Here is a table of points, one per row:
[-0.9 -3.4  0.  -0.9  1.  -1.  -0.4  0.7  0.3  2.2 -0.8  0.4  1.5  0.7
  0.2 -0.4 -0.2 -0.2 -0.8  0.6 -0.2 -0.3 -2.4  1.8]
[-0.6  0.8  1.3 -1.7  1.1 -0.3 -0.3 -0.3 -0.1  0.   0.6  1.2 -1.1 -0.8
 -2.1  0.7 -2.4 -1.7  0.8 -1.6 -2.2 -1.   0.3  0. ]
[-1.3 -0.2  0.9  0.1 -0.1  1.1 -1.   0.   1.   1.1  1.  -0.3 -1.4  0.7
 -0.9  1.1  1.4 -0.4 -0.8 -0.1  0.2  0.5 -0.1  1. ]
[ 0.7 -0.1  0.7  1.   2.4 -0.8 -1.2  0.6  0.6  1.3 -0.1 -0.8 -0.3 -0.3
  1.1  0.7 -1.4 -1.9 -0.5  0.   2.2  0.7  0.7 -1.1]
[ 1.3  1.4 -0.3  0.8  0.6 -0.9 -1.5 -0.5 -0.1  0.5  0.1 -0.5  0.   0.3
  1.2 -0.5  1.7 -1.   1.2 -0.4 -1.5  0.   1.1  2.1]
[-0.2  0.3  1.1 -1.3 -0.7 -0.5 -0.3  0.4  1.4 -1.  -0.3  0.2 -0.3  2.2
 -0.8  0.   0.5  0.5  0.4 -0.8  0.6 -0.9 -0.3 -2.1]
[ 0.5 -0.1  0.  -1.4  0.4 -0.4  2.   1.7  1.7 -2.1  0.2  2.  -0.9 -0.9
  0.3  0.2  0.7 -0.6 -1.3  0.8  1.3  0.9 -1.1  1.6]
[-2.4 -0.9  0.9  0.9 -0.4  1.   0.  -0.3  1.5 -0.8 -2.1 -0.3 -0.3 -0.5
  0.8  0.3  0.5 -0.4 -0.5  1.1 -1.   0.1 -1.2 -1.1]
[ 0.4 -0.3  0.2  1.2 -0.6  1.4  0.3  0.  -0.5 -0.4 -1.9  0.3 -0.6 -0.6
  1.3 -2.6 -1.  -0.3 -0.3 -1.9  0.2 -1.6  0.6 -0.5]
[ 0.1  0.3  0.2  2.2 -0.4 -1.3  0.9  1.3  0.7  0.1  1.5  0.9  0.2 -2.4
  1.5 -0.1  2.  -0.3  0.  -0.4  0.7 -0.5  1.2 -0.6]
[ 1.1  0.7 -2.3  1.5 -0.3 -0.6  0.9 -2.3 -1.2 -0.6 -0.3 -0.1 -0.3  0.6
 -0.8 -0.7  1.5 -2.6 -0.2 -0.4  0.2 -1.3  1.   0.5]
[-0.8  1.3  0.3 -0.1 -0.2  1.  -0.5  1.   1.1 -0.8 -0.1  0.1  1.2  1.
 -0.2 -3.3 -0.5 -0.6  1.   0.4  0.6 -1.2 -0.6 -0.2]
[ 0.9 -0.3  1.2 -0.3 -1.2  0.2 -0.1  0.2 -1.5  0.5 -0.5  0.  -1.6  0.5
  1.1 -0.4 -2.   0.4 -0.9  0.6  1.3 -0.5 -0.8  0.8]
[-0.6 -0.9  0.3  1.5 -0.6 -0.7 -0.2 -0.5 -2.5 -1.2 -0.2 -0.6 -0.6 -0.6
 -0.6  0.3  0.7 -0.9  0.5  0.4  1.1  1.6  0.1  0.2]
[-1.1 -1.9  1.3 -0.3  0.3  1.4 -1.5 -0.7 -0.6 -0.2 -0.5 -2.2  0.5 -1.8
 -0.8 -0.4  1.5  0.8  0.2  0.8  0.2 -1.4  1.1  0.4]
[-1.3  0.  -2.5 -0.3 -0.8  0.7  0.2 -0.1 -0.1 -1.   0.  -0.7  0.  -0.5
  1.6 -0.6  0.1  0.4  0.5 -2.6 -0.3 -0.2 -1.2 -0.8]
[ 0.6 -0.6  0.8  0.1 -0.4  1.6 -0.6  0.5 -0.5 -0.4  1.2  0.2  0.1 -0.3
  2.6  0.8  0.   0.  -0.4 -0.5 -1.3  0.5  0.3  0.3]
[-1.6  0.8  0.7 -1.6 -0.6 -0.5  0.   0.6 -1.4  0.7  1.4 -0.9 -0.9  1.1
 -0.2 -0.8  1.3 -1.4  0.5  0.2 -1.1  0.2  1.4 -1. ]
[-1.1 -1.4 -0.7 -0.3  1.2 -1.6  1.3 -0.2  0.3 -1.9  0.3 -0.1 -0.8  1.1
 -0.2 -0.5 -0.6  2.4  1.3  0.4  0.9  1.  -0.9  1.3]
[-1.2  0.8  0.4  1.2 -1.7  1.3  1.2  2.   1.   1.  -0.9  0.1 -1.3  1.4
 -0.5  0.8 -0.3  0.3 -1.2 -0.7  0.6  0.7  0.6  2.2]
[ 0.6 -0.4  2.1 -0.7 -0.4  0.3 -0.3 -0.9  1.2 -1.4 -0.2 -0.3  2.2  0.7
 -0.9 -1.  -0.8  0.2  1.1 -2.1  1.5  1.2  0.3  1.2]
[ 0.1  0.2 -0.7 -1.2 -1.7 -1.7 -1.  -0.2 -1.4 -1.4 -0.9 -0.8 -0.8 -0.4
  0.  -0.4 -1.4  1.2 -0.6  0.4  0.1  0.9 -0.5  0.3]
[ 1.5  0.3 -0.2 -0.2 -0.7 -1.5 -0.1  0.7  2.1  0.4 -0.1 -1.5  0.8 -0.8
  0.5 -0.4  0.6 -0.3  0.3  1.5  0.4  1.1  1.9 -1.6]
[-1.   0.6 -0.2  1.1  1.  -0.8 -0.1 -0.1 -0.2  0.3 -0.2  1.8 -0.5 -0.4
 -0.7 -1.8 -0.1  0.4  0.   1.9 -1.1  1.6  0.2 -0.5]
[ 0.3  0.5 -0.7  0.7  1.6  1.1 -0.6  1.1 -0.3 -1.3  0.3  0.5 -0.2 -0.1
 -2.6  0.2  0.8  2.2  0.1  0.2  0.5  1.1  0.7 -0.7]
[ 0.   0.6  2.2 -0.2 -0.3  0.6  1.4 -3.4  0.3  1.2 -1.  -0.4  0.2 -1.5
 -1.   0.7  0.5  0.5 -0.4  1.2 -1.4  1.  -0.8  0.8]
[ 0.4  0.1 -0.4  0.2 -0.8  1.5 -1.8  1.1 -0.4 -1.   1.6  0.4  1.   0.2
 -0.6  1.5 -0.9  0.2 -0.8 -0.6  0.   0.  -0.9 -0.4]
[ 1.3  0.4  0.4 -1.1  0.   1.  -0.8  0.  -0.7  0.2 -0.3  1.7 -1.1 -0.4
 -0.3 -0.8 -0.8 -0.3  0.7  1.9  1.7 -0.6 -0.7  0.1]
[ 1.6  0.4  0.3 -0.4  1.  -0.4  2.1 -0.6 -0.7  0.9  0.3  0.5 -0.6  1.4
  0.3 -1.   0.7  1.6 -0.3 -0.6 -0.8 -0.4  0.2 -2.1]
[-0.4 -0.7 -0.4  0.9 -0.5  0.   0.2  0.1 -0.8 -0.3 -1.2 -0.5 -0.2  1.9
  0.2  2.5 -1.3  0.7  0.9  1.8 -0.5  0.   2.3 -0.1]
[ 0.7  0.5  0.7  0.8 -0.5 -1.   1.1  0.8  0.4  0.8  1.9 -0.3  0.  -1.2
  0.9  0.2 -0.3  0.5  2.1 -0.2 -0.8  0.8  0.4 -0.3]
[-2.2  0.1 -1.   0.7 -0.5 -0.4 -0.6 -0.9 -0.6  0.4  1.1 -0.9 -1.5 -0.9
 -0.3 -0.6 -1.   1.4 -1.8  0.7  0.8  0.2  0.1  0.5]
[-0.2  1.2 -0.1  1.2  1.6 -0.3  1.   0.6 -1.6  0.7  1.  -1.   1.5 -1.8
 -0.5  0.7 -1.2 -0.5  0.7 -0.2  0.3 -1.6 -0.9 -0.3]
[-0.1  0.4 -0.7  0.4  0.1 -0.9 -1.   2.1  0.4  2.4 -0.6 -0.8 -1.  -0.3
 -0.5  0.2 -0.1  0.2  1.4 -0.6  1.1 -0.9 -0.7 -0.9]
[-0.7 -1.5 -1.5 -0.3  0.6  0.1  0.1 -2.1  0.9  0.  -0.6  0.2 -1.3  0.
  1.2 -1.  -1.3  0.6  1.3 -1.7 -1.5  2.3  1.2 -0.3]
[-0.7  0.1 -0.1 -0.7 -0.7 -1.1  0.3 -0.6 -2.   0.4 -1.5  3.4  1.2  0.4
  0.3  0.7  1.7 -1.7  1.  -1.1  0.4 -0.9  0.4  0. ]
[ 0.4  0.3 -1.4 -0.7  0.1  0.5 -2.1 -0.5  1.3  1.2 -0.6  1.4 -1.9 -0.6
  0.3  0.   0.7  0.7 -0.4  0.4  1.   0.2 -1.   1.1]
[ 0.9 -0.6 -0.2  0.6 -0.4  1.7 -0.7  0.7 -1.  -0.3  0.5 -0.1 -0.4  0.4
 -1.6  1.2  1.2  0.4 -1.  -1.   0.4  0.6  0.3  1. ]
[ 1.1  0.2 -0.5 -1.1  1.3 -0.3  0.1 -0.1  1.5 -1.5 -0.7 -2.3 -0.7  1.6
  1.   0.3  0.3 -0.1  0.7 -0.6 -1.4 -1.3 -0.1  0.5]
[-1.1  1.3 -0.6  0.3 -0.4  2.2  0.6  1.3 -0.5  0.5 -1.2  0.   2.2  1.3
 -0.3  0.7 -0.3  0.3  0.9  1.3 -0.9  0.4  0.3  0.8]
[ 0.2  1.5  0.2  1.1  0.5 -1.2 -0.1  0.5 -1.2  0.1 -1.9  0.  -0.5 -0.3
  0.5  0.4  0.8  1.8 -1.5  1.  -2.7 -0.8 -0.9  0.1]
[-0.8 -0.9  1.  -1.1  0.9 -0.8  0.7  0.4  0.4 -0.8  0.3  0.8  0.4  0.2
 -0.1 -1.4  0.2  0.1 -0.5 -0.4  0.9 -1.7  2.5  1.1]
[-0.5 -0.8  2.1  1.7 -0.3 -0.7 -0.7 -0.3 -0.2 -1.8  0.   0.2  0.5 -0.3
  0.5  0.4  0.5  0.   1.   1.5 -1.9 -2.2 -1.  -0.1]
[ 0.  -1.6 -0.8 -0.4 -0.8 -1.2  0.   0.2 -0.7 -0.6  0.   0.1  1.  -1.2
 -1.9 -0.2 -0.8 -1.4 -1.8  0.5 -0.4 -0.4 -0.8  0.4]
[-0.4 -0.8 -1.4 -0.7 -0.7 -1.5 -1.2  0.2  0.   1.3 -0.9  1.1  0.6  0.4
 -0.6  1.   0.5  1.  -0.1 -0.8 -0.7  0.2  1.7 -1.3]
[ 1.1 -1.1 -1.2  0.   0.3  0.6 -0.1  0.1  0.4  1.   2.  -0.5  0.6  0.6
  0.8 -0.6 -1.   0.2 -0.1  1.4 -1.  -0.7  0.3  2.3]
[ 1.1 -1.8  1.2  0.6 -1.  -0.4  1.2 -0.9  0.1  1.6  1.6 -0.2  0.9  1.7
 -1.4 -1.4 -0.1  0.5  0.1 -2.  -0.4 -0.6 -1.  -1.2]
Along one direction, these points spread out more than along any other. Where along it does each point below lie, from 0 to 99? 50 is the average, and the first point above lies past it. One standard deviation of the points above along it is 16.
[-0.9  0.9  0.7  0.3 -0.7 -1.4 -0.3 -2.   1.  -0.3  1.5  1.1  2.   0.7
  0.5  0.8  0.1  1.2 -1.9 -1.3  0.5 -1.5  0.9 -0.5] ~ 36
[ 0.7 -0.5 -0.8  0.3 -0.7 -0.1  0.9  0.4  1.7  0.8 -0.6  0.5  0.9 -1.4
 -1.   0.2 -2.  -0.3  0.2  0.1  0.2 -0.1  0.6 -1.1] ~ 46
[ 1.9 -0.9  0.6 -1.1 -0.7  1.6  0.6  0.2 -1.3  0.3 -0.5 -0.4  0.9 -0.2
 -0.1 -0.6  1.   0.4 -0.7  0.4 -1.1  1.5  0.6  0.3] ~ 53
[ 1.4  0.9 -1.1  0.  -2.3  0.3 -0.5 -0.8  1.3 -0.2  1.3 -0.2  0.1 -0.6
 -0.7 -0.3  0.3 -1.2 -0.1  1.8  0.   0.5 -1.1 -0.5] ~ 53
[ 0.5  0.4 -0.6 -1.2  1.   2.1 -0.5 -1.4 -0.4 -0.1  1.7  1.2  1.4 -0.1
  1.8  0.3  1.   1.2  0.4  1.4  1.7  0.3 -0.3  0.6] ~ 60
[ 0.5 -0.1 -1.3  0.1  2.8  1.9  0.4 -0.5  1.  -0.3 -0.6 -0.9 -0.5 -1.1
 -0.3  0.8 -0.5 -0.8 -1.4 -1.2 -0.4 -1.4  1.  -0.7] ~ 43
[-0.8  1.1 -0.1 -1.4  0.8 -1.4 -0.1  1.3 -1.8  0.  -0.1 -0.7  1.   0.3
  0.6 -1.2  1.3 -1.3 -1.3 -0.6  0.   1.5 -0.2 -1.1] ~ 37
[-1.9  1.5 -0.2  0.2  0.8 -0.1  0.7 -2.1 -0.1  0.2  0.6 -0.8  1.6  1.6
  1.1 -0.2 -0.8 -0.9 -0.7  0.   1.4  1.  -0.4 -1. ] ~ 43
[ 0.5 -1.7  0.2  0.7  0.8  1.5  0.5  0.6 -0.1 -0.5 -0.2  0.1 -0.9  0.8
 -0.2  0.5  0.6 -0.8 -0.1  0.3 -0.3  0.6 -2.1 -1.2] ~ 60
[ 0.  -0.3 -0.8 -1.9 -0.9  0.8  1.1 -0.2 -0.4 -0.6  1.3  0.4 -1.7  0.
  0.9  2.  -0.3 -0.8  0.3  1.6  0.3 -1.1 -0.8 -0.9] ~ 58
[ 0.   0.8  0.   0.5 -0.2 -0.9  0.4 -0.6  0.6  1.2 -0.7 -0.8 -0.1 -1.
  0.1  1.1 -1.1 -1.   2.7 -0.8  1.   0.  -1.3  0.2] ~ 39
[ 1.2  2.1  0.2 -1.4  0.3 -1.2  1.5  0.9  0.3  1.3 -1.  -1.5 -0.1 -1.6
  0.2  1.1  0.9  1.3  0.9 -0.9  1.3  0.2  0.4  0.3] ~ 39
[ 1.5  1.1  0.5  1.3  0.7  0.  -1.2  0.4  0.2 -1.9 -0.1  0.9  0.   1.1
 -0.5  1.1 -1.1  0.2 -0.8 -0.7 -0.8  1.2 -0.7  0.1] ~ 57
